rotation steps, each row followed by its count of steps:
The counts run from 0 to 653.
[  8.6   2.7  -2.9   6.8  14.4  -2.5  15.3  10.0  -1.6  -7.5  -0.3 -19.7
 -10.8   4.6   5.5 -20.2  -9.9 -10.1  -9.9   7.6 -19.9   9.1  -1.8  -6.9
   6.0  32.6  -2.8   7.9  13.2  -5.5  18.5  28.5   3.8 -14.2  -6.5 -16.5
  -7.1  16.9] -> 456
[ 14.0  21.6 -22.5   5.2   5.5  -3.3   7.3 -17.5  -8.8   7.5 -22.2  -0.3
  -1.1   8.2   8.9   1.7   9.3  -6.9  -8.0   8.4   3.0  24.2 -19.4 -19.6
 -15.5  33.5  -3.1  25.9  -0.7   9.7   4.8  -4.4   7.8  -7.1   5.1   4.7
 -10.1   0.9] -> 223
[ -3.8  -7.2   7.3 -14.8  10.5  -5.5   7.0   8.8 -21.3  -5.7  18.1  -1.5
  -8.4  15.1  -1.3   2.1  23.5 -15.5  -4.4 -12.3 -11.7  10.7  13.6   3.3
 -15.4  17.1   3.0  13.9   5.9 -11.5  32.3   1.2  31.3  16.1   0.4   6.1
  -5.9   1.6] -> 317
[  6.2  17.0 -12.6  11.0  -6.2  -3.4  11.2  -5.4 -10.2  16.7  -6.9  -0.1
  -0.2  21.3  14.6 -19.2 -14.0  11.6  -5.6   4.1   3.9   0.8  -4.4   9.1
  -6.3  36.1 -16.1   3.8  -4.6   7.3  -4.9  14.9   8.1  -4.5 -25.9  -4.1
   3.0  23.0] -> 494
[ 16.4  25.3 -21.7  22.6 -17.7   6.7  10.0  -4.8 -13.8  13.6 -16.4  -2.9
   9.9  -1.6   5.4   3.1  -8.9  25.9   2.1   2.5 -10.4  -6.3  -7.0  -8.9
   9.1  24.0   1.1  -2.6   0.6   6.4   3.9  34.2   7.7   2.1 -13.2  -5.7
   5.0   4.8] -> 497
[ -4.6 -14.7  -3.1  -8.5  -4.2 -10.3  -0.8  -4.2 -13.1  12.0   9.9   4.6
  -3.6  14.7  15.2   4.4   6.7  -8.3 -13.0 -16.2   9.3  18.3  18.9   2.1
 -20.4  11.6  -0.8   1.1  -8.8   1.0 -10.8 -14.1  45.4   5.2  13.4  20.6
   2.6   3.0] -> 572
[-10.0   6.6  24.2  -3.9  14.7  -5.7  -2.4  21.3   8.3  -3.4 -10.2 -13.9
 -10.8  -9.5 -14.7   9.4   4.5  -3.7  24.3  -0.2 -23.9  10.0  -4.3  -6.1
  19.7 -12.0  -5.1  -3.3  33.0 -18.7   1.6  11.8   4.3   1.2   9.3 -15.9
  -3.9   7.7] -> 119
[  8.5  -6.3   1.6 -11.7  20.6  -0.9  11.3  -9.6  13.5 -14.6   8.0 -21.2
  -6.3   0.7 -13.5  -8.2  15.0 -14.2  -0.1 -18.5   2.2  13.2   1.8  -4.1
  -0.5 -12.4   6.4  -7.5  -3.7 -21.3  28.0  -4.5  -4.9  25.7 -16.5 -20.0
  -6.1 -16.1] -> 68
[ 13.8  14.6 -27.4   0.5  -0.7   8.0   8.0  -7.1 -20.7   0.7 -21.3   5.4
   5.6 -10.9  10.9  11.2   1.2  -7.9 -13.1  10.6  -3.5  17.2 -10.5 -18.3
  -6.4  22.4   9.5  17.0  -8.1  10.0   9.9   5.6   9.2  -9.2  22.2  15.6
  -8.2   3.4] -> 225
[ 13.1  -2.0 -19.0   2.0  -4.2  18.4  13.9  -0.3 -28.0  -1.6  10.6   0.5
  23.0  -6.7  -5.5   2.6   0.3  11.2   1.3 -12.8   6.4  -9.3   1.9   0.1
   0.3  -6.8  19.2 -17.6 -12.5 -14.2  24.1  25.1   2.0  27.3  -7.3   5.0
  17.8 -12.9] -> 10
[  9.7   3.0 -10.5  27.5 -25.3   8.6  -1.7 -17.6   1.0  15.9  -1.2 -12.5
  12.1   0.5  15.5   0.2 -12.3  20.0  -8.2  -7.6  11.6  -5.1   7.5 -17.8
 -10.2   6.5  -3.1 -20.4 -13.3   9.4 -17.7  20.7  13.5   0.4  -4.1   0.2
   7.8 -24.1] -> 243
[ -7.9  12.2   0.8  -8.0   5.3  11.6  23.0  17.5 -28.6  16.7  -4.6  -1.3
   3.0 -20.0   8.4   1.4  -3.8   8.0  18.4  -6.7   5.2  10.3  -5.3  11.9
  -8.0  22.1 -19.7  -4.9   2.8 -14.0  -1.5   6.2  20.9  15.2   1.3   0.6
  25.3  17.5] -> 256
[-18.4  10.5  17.7 -17.8  -2.6   5.7 -10.2  -3.3   7.8  -4.4  -6.8  -5.1
 -13.8 -17.8 -21.0  27.1  23.4  12.6  22.9 -11.8   3.2  -6.8   3.2   7.1
  -9.3 -16.1  -9.2  -2.3  -0.8  -2.0   3.7  -5.3  19.2  20.0  10.2  -7.0
 -13.8  -2.0] -> 606
[ -6.2 -12.2  16.2   1.0   3.1   4.6  -7.9  13.0   4.2  -7.7   1.4  -8.8
  -6.5 -16.9   4.8   1.0 -26.4 -13.9  -1.3  10.7  -6.0   2.8   7.5  -5.6
  13.1 -24.6  11.4 -14.4   4.0   0.5 -10.2   1.9 -14.6 -23.7  36.3   9.8
  -8.6   4.2] -> 427
[ -5.8  14.9   4.1  -7.7  -2.2  14.6   7.5  -8.7 -12.2   9.1   7.1  -1.8
 -19.2  -1.0   4.2  -8.2   2.0  11.8   6.8 -10.7  15.5 -16.5   2.2  21.6
 -25.6  26.8 -19.8   1.3 -17.2   4.3  17.2   6.4   7.9  13.4 -19.7  -2.1
  -5.8  17.9] -> 548
[ -7.9  12.8   4.5  -5.4  -7.7  15.5   5.5  -4.7 -17.4   9.2   6.2  -1.6
 -12.8 -11.7   6.2  -0.6   3.1  16.1   6.6 -12.8   6.6 -14.5   7.8  24.0
 -21.5  34.2 -22.8  -4.0 -12.7   4.4  12.1  14.3  19.4  13.9 -14.3  -2.0
  -6.1  17.2] -> 549
[ 15.4  11.2 -19.9   9.3  -7.2  13.5   7.8 -27.0   1.9  12.2  -7.1  -6.0
   6.4  -3.6  14.9 -12.9 -13.0   4.2  -6.2 -13.2  32.3   1.4  -3.7  -3.8
 -16.9  12.4  -7.2 -16.8 -32.1   7.7 -10.7  -4.5  -9.5   5.6 -14.1   0.0
   2.1  -8.7] -> 246
[ -1.5 -12.2  20.7   3.4   8.4 -24.5 -17.2  -9.9  22.8   0.8  13.8 -12.4
 -10.8  23.9   6.2  -6.1   4.5 -24.3  -9.8 -14.1  -9.2  10.0  20.1  -1.8
  -4.2  -5.7   2.6  -7.9   4.6  -7.2  -2.3 -17.0  10.5  -6.7   0.5  -3.9
 -19.6 -15.4] -> 377
[ -7.2  17.9  20.4  -2.0   8.2  32.9  12.1   7.8  -9.7   3.4   1.5 -11.8
 -14.0 -14.9   2.2  -2.5  -1.7   6.4  11.0  18.3  12.4  -1.5 -13.4 -14.9
 -27.6   8.0 -13.4  12.3   5.7   4.4  15.9  12.1 -14.9  -3.2   5.2  -9.3
  -1.6  -8.5] -> 507
[ -7.9  -5.4   6.9 -16.8   3.9  21.8  15.5   4.5 -17.9  -6.0  16.6  -5.9
  -9.5 -14.4  -2.1  -3.0   0.3   4.6   0.6 -11.3  16.5 -17.9  10.8  24.0
 -15.6   6.9  -4.5 -11.3 -17.0  -6.9  28.9  11.3   8.8  18.2  -4.6  -2.1
   2.2  12.2] -> 16
[  6.7   1.3   7.6  16.5   0.7  10.3  -1.6   9.7  -0.8  -6.0   2.4  -8.3
   4.6  -4.2   2.0 -11.6 -31.6   3.0   3.5  10.3  -5.2 -13.3  -1.1  -6.5
  21.9 -26.9  19.8 -22.6   2.8  -4.8  -1.9  20.1 -34.2 -10.4  -2.2  -5.5
   2.1  -2.9] -> 150
[  3.4   4.3   6.8 -15.5  11.6  23.4  12.2  -9.6  -5.1  -4.1   0.7  -4.9
  -6.9 -14.7  -6.2   6.5  15.5 -10.4   3.9   0.4  25.0  17.8 -10.6 -17.9
 -30.7  -7.7   1.4   8.8 -14.2  -3.6  13.2 -14.2  -3.5  12.7  15.3  -2.2
  -1.5 -22.2] -> 562
[ -4.8  15.0   9.9  -3.6 -10.9  25.2   7.6  -8.5  -7.1   8.7  10.8  -1.7
 -10.6   5.3  -3.8  -6.1   1.9  23.8   6.8   4.7  29.5 -22.8  -4.9  10.2
 -28.7   2.0 -11.2   0.9 -13.6  10.7   9.6  11.5  -1.2  14.2 -22.6  -8.7
   0.0   1.7] -> 546
[  4.1   5.1 -16.0   5.8 -21.4   8.9  -2.5 -17.8   6.0   0.3 -13.0  -1.9
   1.6 -14.3   5.0  17.7   2.1  13.7  -9.8   6.0  20.2   8.5  -3.1 -23.8
 -13.2  -5.6   5.2  -4.4 -12.6  20.0 -19.8  -2.0  16.7  -7.0  28.9   4.4
  -4.6 -14.8] -> 521
[ 16.3  -6.2 -13.3  -4.2  21.4 -17.6  15.3   1.8   3.3 -11.9   3.1 -12.7
  -0.1  19.3 -13.5 -22.5  -9.8 -10.8  -6.1   0.4  -8.5  15.2  -5.3   2.2
  20.8  -6.9  17.1  -1.0  -0.7 -17.0  15.9   6.8  -9.9   3.4 -19.8 -17.2
  -1.5  21.9] -> 401
[ -1.6  18.9  -9.4   5.7 -10.1   2.7   6.8   2.5  -7.4   8.8 -20.4  -7.5
  -9.3  -3.1   1.8  16.1   7.8  20.1   5.0  12.4 -10.7   9.0  -6.7 -14.6
  -4.3  22.5 -10.2  18.1  10.8  12.9 -10.6  20.2  34.6  -8.5  13.4  -6.1
  -5.6  15.4] -> 219
[  6.6  -5.3 -24.1  -6.1  -7.0  17.2  21.8  -1.5 -13.1  -9.9  -0.3  -8.6
   0.5  -9.2  -7.8  12.8   9.8  16.3 -11.0   7.5  10.6  11.4  -2.1 -18.1
 -11.4   1.1  15.8   5.4 -13.1   5.3  13.5  24.5  34.3  13.1  14.3  -7.1
   7.5   2.7] -> 265
[-14.4   4.5  23.1  -8.8  -9.2  16.0  -1.1   1.3  -3.6   3.6  16.2 -11.8
 -13.6  -4.8  -7.7  10.6  14.6  25.5  11.2  -7.1   4.2 -19.0   8.6   5.0
 -22.2  -3.8 -11.8  -4.5  -0.6  -1.5  15.7  20.4  24.3  21.3  -6.2 -14.0
  -1.7  -4.9] -> 19
[-12.8   5.0  32.4 -11.8  16.6   6.3   1.3  17.7   7.1  -3.6   7.9 -14.8
 -12.9  -0.2 -14.9  -3.0   6.9   2.0  25.2  -6.8  -3.0  -5.4  -6.5   7.5
   3.4 -23.3  -8.8  -4.8  13.6 -20.1  13.4   0.9 -12.9  16.3 -12.5 -15.3
  -3.4  -4.4] -> 646
[ -5.4  14.3  -5.6  -7.2  -4.4   2.9  10.1   6.2  -7.1   7.6 -14.3  -9.6
 -20.1  -7.4   7.1   0.9  -1.0  10.2  -1.2   9.4  -0.4   9.9  -5.1   3.2
  -8.3  34.9 -18.1  14.6  -0.1  11.2  -5.2  10.3  29.1 -12.3   8.7  -3.9
  -5.4  36.0] -> 217
[ -9.6  -5.8  23.2   4.9   6.8  -9.5  -7.2   8.9  14.7   9.0  10.6 -11.5
 -14.6  18.6  10.3 -19.6 -25.0 -14.5  -2.6   9.1   8.7   9.3   4.2  -1.2
  -2.5 -11.0  -6.1  -4.8   5.2   4.4 -27.5 -14.4  -9.4 -27.8   5.0  -1.4
  -8.4  10.4] -> 431
[ -0.4  13.9   4.9   8.7  -5.4   9.7  -7.9  -6.5  -6.7  12.4 -11.4   7.9
  -2.6  -1.8  20.9 -11.9 -30.5  -6.9  -6.1   5.3   9.2 -13.0  -2.4  16.3
  -2.6  14.6 -10.7  -7.8 -13.7  13.0 -12.8  -1.9 -27.2 -22.6   0.2  17.7
 -12.1  20.3] -> 193
[ -3.9  22.0  22.2   9.1   4.2 -13.3 -21.1  -1.8  14.8   2.9 -16.2  -8.0
 -17.4  14.0  -8.0   8.2   9.1  -0.4   7.3   5.9 -27.0  -3.3  -3.4  -9.4
   6.0   4.4  -7.9  12.7  22.3   0.7   4.0   9.0  -3.6  -9.3  -4.4 -10.4
 -31.7  -0.4] -> 414
